In the data rows, the value 128 means zero.
The table, row by row:
np.array([151, 165, 145, 128, 122, 172, 123, 141, 134, 111, 118, 84, 141, 157, 114, 98])
np.array([132, 113, 158, 153, 114, 124, 87, 151, 124, 121, 119, 128, 127, 114, 130, 161])
np.array([119, 109, 154, 154, 119, 117, 101, 140, 134, 128, 108, 139, 123, 120, 132, 170])
np.array([253, 170, 134, 97, 100, 125, 0, 146, 50, 127, 138, 25, 157, 42, 111, 40])
np.array([88, 102, 118, 123, 156, 162, 221, 102, 175, 109, 115, 161, 82, 202, 142, 146])
np.array([220, 153, 148, 111, 103, 102, 16, 140, 61, 134, 130, 48, 155, 55, 123, 70])
np.array([108, 129, 133, 122, 135, 82, 150, 140, 141, 158, 133, 167, 131, 112, 135, 164])
np.array([2, 100, 113, 164, 149, 103, 233, 118, 216, 163, 125, 249, 96, 191, 133, 254])
np.array([150, 117, 132, 120, 138, 169, 158, 114, 142, 87, 114, 110, 101, 171, 141, 94])
np.array([121, 86, 133, 137, 129, 161, 147, 112, 125, 99, 121, 111, 89, 147, 126, 125])
np.array([224, 90, 169, 151, 85, 183, 0, 151, 21, 71, 122, 4, 111, 50, 117, 50])
np.array([190, 166, 152, 136, 108, 169, 42, 158, 90, 109, 130, 42, 159, 103, 81, 70])
np.array([57, 106, 139, 148, 133, 87, 195, 128, 171, 163, 117, 207, 114, 151, 143, 209])
np.array([108, 134, 94, 121, 125, 140, 170, 131, 116, 119, 140, 147, 139, 129, 135, 110])
np.array([93, 124, 128, 124, 131, 82, 170, 114, 155, 159, 135, 180, 129, 123, 136, 181])
np.array([139, 120, 124, 117, 141, 165, 158, 107, 134, 90, 113, 113, 105, 161, 144, 96])
np.array([80, 85, 124, 133, 147, 156, 203, 103, 158, 111, 124, 156, 98, 182, 144, 157])
np.array([163, 153, 108, 104, 130, 106, 69, 134, 107, 143, 137, 112, 152, 95, 118, 109])
np.array([0, 124, 50, 123, 169, 76, 255, 99, 223, 191, 155, 255, 113, 193, 126, 231])
np.array([176, 127, 169, 136, 101, 99, 73, 138, 100, 126, 120, 96, 142, 72, 140, 123])
np.array([161, 124, 163, 137, 106, 102, 85, 138, 105, 128, 115, 110, 141, 86, 144, 133])
np.array([255, 165, 147, 119, 85, 170, 0, 165, 13, 69, 122, 0, 171, 44, 130, 0])
np.array([106, 156, 124, 135, 139, 166, 158, 137, 163, 128, 122, 120, 131, 182, 108, 123])
np.array([31, 99, 114, 165, 145, 118, 183, 125, 191, 147, 123, 206, 94, 181, 117, 223])
np.array([170, 87, 149, 147, 113, 164, 77, 125, 74, 91, 127, 71, 103, 100, 125, 95])
np.array([42, 124, 78, 121, 142, 129, 238, 118, 160, 135, 144, 215, 119, 173, 145, 160])
np.array([138, 142, 120, 111, 130, 88, 112, 116, 124, 157, 147, 139, 144, 99, 123, 133])
np.array([128, 131, 104, 116, 124, 138, 148, 129, 106, 104, 133, 123, 133, 127, 146, 91])
np.array([27, 118, 90, 127, 158, 70, 247, 94, 199, 192, 146, 248, 125, 167, 133, 225])
np.array([255, 124, 184, 116, 102, 200, 0, 144, 44, 49, 96, 0, 123, 90, 134, 2])
np.array([4, 97, 115, 153, 147, 87, 253, 107, 215, 160, 128, 255, 109, 185, 142, 254])
np.array([59, 92, 116, 133, 159, 149, 234, 95, 184, 114, 122, 183, 72, 206, 138, 172])
np.array([221, 168, 165, 143, 102, 176, 4, 162, 61, 103, 129, 5, 163, 78, 90, 38])
np.array([25, 102, 126, 151, 143, 86, 217, 114, 193, 161, 123, 235, 118, 172, 142, 234])
np.array([193, 160, 135, 116, 111, 164, 74, 150, 80, 78, 117, 51, 157, 107, 129, 43])
np.array([214, 159, 125, 104, 113, 107, 18, 140, 71, 134, 141, 60, 160, 64, 118, 66])
np.array([5, 131, 63, 114, 167, 70, 252, 94, 207, 199, 168, 255, 122, 173, 130, 216])
np.array([3, 121, 57, 108, 171, 68, 255, 93, 218, 201, 164, 255, 119, 178, 118, 223])
np.array([164, 132, 159, 130, 111, 101, 79, 134, 111, 133, 125, 112, 144, 83, 136, 131])
np.array([140, 127, 147, 129, 118, 90, 114, 127, 123, 138, 123, 127, 139, 95, 137, 134])
np.array([51, 148, 99, 123, 156, 146, 239, 117, 189, 137, 130, 189, 124, 200, 131, 154])
np.array([164, 148, 116, 112, 118, 91, 81, 122, 107, 155, 145, 115, 150, 86, 114, 104])
np.array([61, 69, 115, 152, 139, 147, 191, 103, 140, 124, 139, 169, 82, 158, 124, 169])
np.array([0, 131, 53, 116, 175, 68, 255, 91, 221, 199, 164, 255, 115, 188, 124, 228])
np.array([25, 115, 109, 125, 155, 70, 245, 101, 199, 184, 144, 250, 120, 159, 129, 227])
np.array([166, 97, 149, 139, 116, 172, 86, 122, 84, 86, 116, 60, 102, 110, 132, 89])
np.array([235, 163, 144, 114, 111, 168, 32, 162, 50, 80, 121, 19, 165, 77, 127, 16])
np.array([39, 67, 110, 158, 140, 147, 208, 100, 146, 127, 145, 185, 78, 162, 127, 186])
np.array([202, 123, 171, 152, 97, 141, 9, 161, 85, 101, 107, 57, 138, 81, 124, 105])
np.array([213, 173, 165, 127, 111, 182, 34, 166, 95, 99, 116, 22, 162, 117, 104, 42])
np.array([139, 147, 97, 101, 132, 90, 110, 116, 128, 162, 150, 140, 145, 107, 118, 126])
np.array([100, 141, 100, 116, 138, 79, 171, 112, 149, 172, 149, 174, 136, 120, 123, 151])
np.array([57, 111, 95, 119, 151, 144, 242, 102, 177, 138, 128, 197, 92, 195, 142, 157])
np.array([129, 112, 149, 154, 126, 129, 87, 149, 128, 117, 115, 126, 116, 121, 120, 158])
np.array([225, 131, 181, 132, 100, 108, 12, 146, 62, 113, 112, 51, 154, 42, 135, 86])
np.array([136, 145, 94, 104, 137, 103, 110, 131, 123, 163, 148, 139, 145, 120, 121, 129])
np.array([177, 166, 154, 121, 129, 175, 91, 149, 122, 105, 108, 61, 148, 146, 116, 77])
np.array([58, 118, 80, 122, 151, 138, 234, 107, 153, 130, 137, 202, 113, 174, 140, 146])
np.array([19, 97, 122, 156, 138, 94, 226, 114, 199, 160, 125, 236, 108, 175, 141, 243])
np.array([142, 141, 126, 114, 123, 88, 106, 116, 121, 158, 142, 138, 144, 97, 127, 140])
np.array([187, 154, 124, 110, 122, 98, 62, 135, 95, 147, 145, 84, 156, 79, 117, 95])
np.array([118, 154, 125, 119, 141, 162, 164, 142, 156, 118, 124, 118, 135, 178, 127, 104])
np.array([214, 168, 163, 133, 107, 181, 28, 160, 86, 98, 119, 15, 156, 101, 101, 44])
np.array([186, 155, 112, 102, 121, 106, 46, 145, 97, 133, 141, 94, 148, 87, 120, 85])
np.array([109, 100, 154, 150, 122, 111, 118, 137, 134, 132, 113, 149, 121, 126, 134, 171])
np.array([255, 157, 157, 110, 93, 112, 0, 147, 45, 122, 125, 19, 172, 28, 117, 43])
np.array([64, 152, 114, 117, 155, 153, 224, 125, 190, 127, 126, 177, 124, 207, 129, 152])
np.array([239, 132, 192, 135, 87, 119, 0, 161, 50, 102, 103, 31, 154, 47, 139, 76])
np.array([47, 111, 95, 120, 160, 144, 255, 101, 195, 129, 126, 203, 100, 202, 146, 149])
np.array([73, 138, 95, 119, 139, 137, 209, 121, 148, 131, 134, 179, 133, 162, 137, 134])
np.array([212, 119, 163, 121, 120, 186, 70, 129, 85, 67, 101, 35, 110, 124, 135, 57])
np.array([192, 133, 127, 112, 108, 158, 81, 139, 75, 85, 121, 64, 136, 102, 140, 50])
np.array([93, 110, 147, 143, 126, 90, 146, 126, 152, 149, 122, 170, 127, 122, 154, 184])
np.array([244, 176, 177, 120, 109, 188, 17, 162, 79, 86, 102, 0, 158, 108, 114, 18])
np.array([76, 67, 125, 157, 125, 155, 154, 110, 119, 123, 133, 137, 81, 130, 115, 158])
Each row is a point on one of a few hidden curves, and its group is its curve. There are 2 groups. The rows also spread widely along one direction, which tells nothing about the groups.
Some rows of the table again, each followed by its group:
np.array([187, 154, 124, 110, 122, 98, 62, 135, 95, 147, 145, 84, 156, 79, 117, 95]) SI
np.array([151, 165, 145, 128, 122, 172, 123, 141, 134, 111, 118, 84, 141, 157, 114, 98]) AN
np.array([51, 148, 99, 123, 156, 146, 239, 117, 189, 137, 130, 189, 124, 200, 131, 154]) AN
np.array([25, 102, 126, 151, 143, 86, 217, 114, 193, 161, 123, 235, 118, 172, 142, 234]) SI
np.array([3, 121, 57, 108, 171, 68, 255, 93, 218, 201, 164, 255, 119, 178, 118, 223]) SI
np.array([139, 120, 124, 117, 141, 165, 158, 107, 134, 90, 113, 113, 105, 161, 144, 96]) AN
np.array([31, 99, 114, 165, 145, 118, 183, 125, 191, 147, 123, 206, 94, 181, 117, 223]) SI
np.array([0, 131, 53, 116, 175, 68, 255, 91, 221, 199, 164, 255, 115, 188, 124, 228]) SI
np.array([108, 134, 94, 121, 125, 140, 170, 131, 116, 119, 140, 147, 139, 129, 135, 110]) AN
np.array([93, 124, 128, 124, 131, 82, 170, 114, 155, 159, 135, 180, 129, 123, 136, 181]) SI
np.array([57, 106, 139, 148, 133, 87, 195, 128, 171, 163, 117, 207, 114, 151, 143, 209]) SI
np.array([59, 92, 116, 133, 159, 149, 234, 95, 184, 114, 122, 183, 72, 206, 138, 172]) AN
np.array([2, 100, 113, 164, 149, 103, 233, 118, 216, 163, 125, 249, 96, 191, 133, 254]) SI
np.array([119, 109, 154, 154, 119, 117, 101, 140, 134, 128, 108, 139, 123, 120, 132, 170]) SI
np.array([58, 118, 80, 122, 151, 138, 234, 107, 153, 130, 137, 202, 113, 174, 140, 146]) AN
np.array([76, 67, 125, 157, 125, 155, 154, 110, 119, 123, 133, 137, 81, 130, 115, 158]) AN
np.array([214, 168, 163, 133, 107, 181, 28, 160, 86, 98, 119, 15, 156, 101, 101, 44]) AN
np.array([255, 165, 147, 119, 85, 170, 0, 165, 13, 69, 122, 0, 171, 44, 130, 0]) AN
np.array([57, 111, 95, 119, 151, 144, 242, 102, 177, 138, 128, 197, 92, 195, 142, 157]) AN
np.array([213, 173, 165, 127, 111, 182, 34, 166, 95, 99, 116, 22, 162, 117, 104, 42]) AN
np.array([150, 117, 132, 120, 138, 169, 158, 114, 142, 87, 114, 110, 101, 171, 141, 94]) AN
np.array([100, 141, 100, 116, 138, 79, 171, 112, 149, 172, 149, 174, 136, 120, 123, 151]) SI
np.array([4, 97, 115, 153, 147, 87, 253, 107, 215, 160, 128, 255, 109, 185, 142, 254]) SI
np.array([47, 111, 95, 120, 160, 144, 255, 101, 195, 129, 126, 203, 100, 202, 146, 149]) AN
np.array([221, 168, 165, 143, 102, 176, 4, 162, 61, 103, 129, 5, 163, 78, 90, 38]) AN
np.array([27, 118, 90, 127, 158, 70, 247, 94, 199, 192, 146, 248, 125, 167, 133, 225]) SI
np.array([161, 124, 163, 137, 106, 102, 85, 138, 105, 128, 115, 110, 141, 86, 144, 133]) SI
np.array([224, 90, 169, 151, 85, 183, 0, 151, 21, 71, 122, 4, 111, 50, 117, 50]) AN
np.array([19, 97, 122, 156, 138, 94, 226, 114, 199, 160, 125, 236, 108, 175, 141, 243]) SI
np.array([244, 176, 177, 120, 109, 188, 17, 162, 79, 86, 102, 0, 158, 108, 114, 18]) AN
np.array([163, 153, 108, 104, 130, 106, 69, 134, 107, 143, 137, 112, 152, 95, 118, 109]) SI
np.array([255, 124, 184, 116, 102, 200, 0, 144, 44, 49, 96, 0, 123, 90, 134, 2]) AN
np.array([109, 100, 154, 150, 122, 111, 118, 137, 134, 132, 113, 149, 121, 126, 134, 171]) SI
np.array([73, 138, 95, 119, 139, 137, 209, 121, 148, 131, 134, 179, 133, 162, 137, 134]) AN
np.array([239, 132, 192, 135, 87, 119, 0, 161, 50, 102, 103, 31, 154, 47, 139, 76]) SI
np.array([164, 148, 116, 112, 118, 91, 81, 122, 107, 155, 145, 115, 150, 86, 114, 104]) SI
np.array([170, 87, 149, 147, 113, 164, 77, 125, 74, 91, 127, 71, 103, 100, 125, 95]) AN
np.array([235, 163, 144, 114, 111, 168, 32, 162, 50, 80, 121, 19, 165, 77, 127, 16]) AN
np.array([142, 141, 126, 114, 123, 88, 106, 116, 121, 158, 142, 138, 144, 97, 127, 140]) SI
np.array([138, 142, 120, 111, 130, 88, 112, 116, 124, 157, 147, 139, 144, 99, 123, 133]) SI
np.array([166, 97, 149, 139, 116, 172, 86, 122, 84, 86, 116, 60, 102, 110, 132, 89]) AN
np.array([64, 152, 114, 117, 155, 153, 224, 125, 190, 127, 126, 177, 124, 207, 129, 152]) AN
np.array([61, 69, 115, 152, 139, 147, 191, 103, 140, 124, 139, 169, 82, 158, 124, 169]) AN
np.array([164, 132, 159, 130, 111, 101, 79, 134, 111, 133, 125, 112, 144, 83, 136, 131]) SI
